Each path below is one point turned by a fixed rotation once a step. After each direction that follows a path, write how fast that rotation turns it, in degrees per step (0 if it stays still).
Each turn is a multiple of 5 degrees from 10 to 175, or 0.
Each row of a path follows its step; steps can be skipped.

step 0: [ 10  -3  -4 -19   0   6  -8   0  -5   8  -4  -5   9 -11  12   9   2   2
  -9  -9  -2   0 -17   0  14  10 -11  14   0  -5   1  -2]
step 1: [  2 -10  13  -7   0   1 -13  -7  -8   1 -16 -11   0 -11   0   4  -3   4
  -7 -10   9   5  -9  -9   3   7  -6   3   9  -5  -4  21]
step 2: [ -5  -3   7   2  -4  -4  -9   0  -4   3  -9  10   0  -5  -1  15  -6  -4
   7  -3   7   0  10 -23  -3  11 -13 -11   8  -5   8  14]
step 3: [  5   1   4  -6  -5 -12  -9  12  -1   0   1   7  12  -3   5   0   9  -3
  10 -10 -13 -12  17  -9 -12   3  -9 -10   2 -13   6   5]
step 4: [  0  -4  14   2   8  -1   0   2  -8   9  -5  -5   3   9   7  -7   7  -9
  11 -12 -14  -3  16   1 -13  -3   9  11  -8 -16   1   2]
step 5: [  6 -13  -2  12  12  11  -1  -3  -8  13   5  -9   0  10   9   9   2 -12
  11  -1 -12   4   6  -3   9   5   2  12  -2  -6  10 -11]
step 6: [ 21 -16  -1  11  15   6  -7   6  -6  -2   8 -15   1  -7   3   2   8   0
  -2   7  -8  -2 -11   7  10   8  -2  -3  10  -7   3   2]
step 7: [  6  -6  18   9  18   4   4   6  -2  -3  -4   2 -12 -11  -5  -4  -5  -4
  -2  10  10  -1 -11   6   2  13  -1  -8   7 -16   1   9]
step 8: [ -5   7   2  -4   7  -3   0   5   4   1   0  12  -9 -11   2  -8  -7 -12
   6   4   7  -2  -5  -6   3  20 -18  -9   0 -16   5 -15]
step 9: [ -4  12  -4 -10   2 -10  -4  -7  -9   0  -8  -6  -4 -13   8 -20  11  -4
   2  -9  -9  -9  -6  -2  -6   7 -16  -2  -1  -9  -5 -11]
Directions:
[-5  0 -7 -1  0  1  6  3  0  0  1 -6 -4  3  3  4  2 -2  3 -2 -5 -5  1  3
 -2 -1  2  4 -1  0  0  2] -> 60
[ 2  2 -1 -3  4 -2 -1 -5 -7  1 -1 -1  5  3 -2  4  3  4  4  1  1  0  0  5
  1  2  3  2 -4  1  1 -4] -> 65
[-1 -3 -1 -3  4  0 -4  1  1 -5  1 -1 -1 -2 -2  2 -7  0  7  1  5 -1 -2  4
  2 -2 -3  0  4  2  2  6] -> 65
[ 5  1 -1 -6 -1  0 -2  1 -4 -2  3 -1  1 -1  1 -5  2  1 -2 -4 -5 -1 -3  2
  1 -4  4 -6  4 -2 -5  2] -> 125
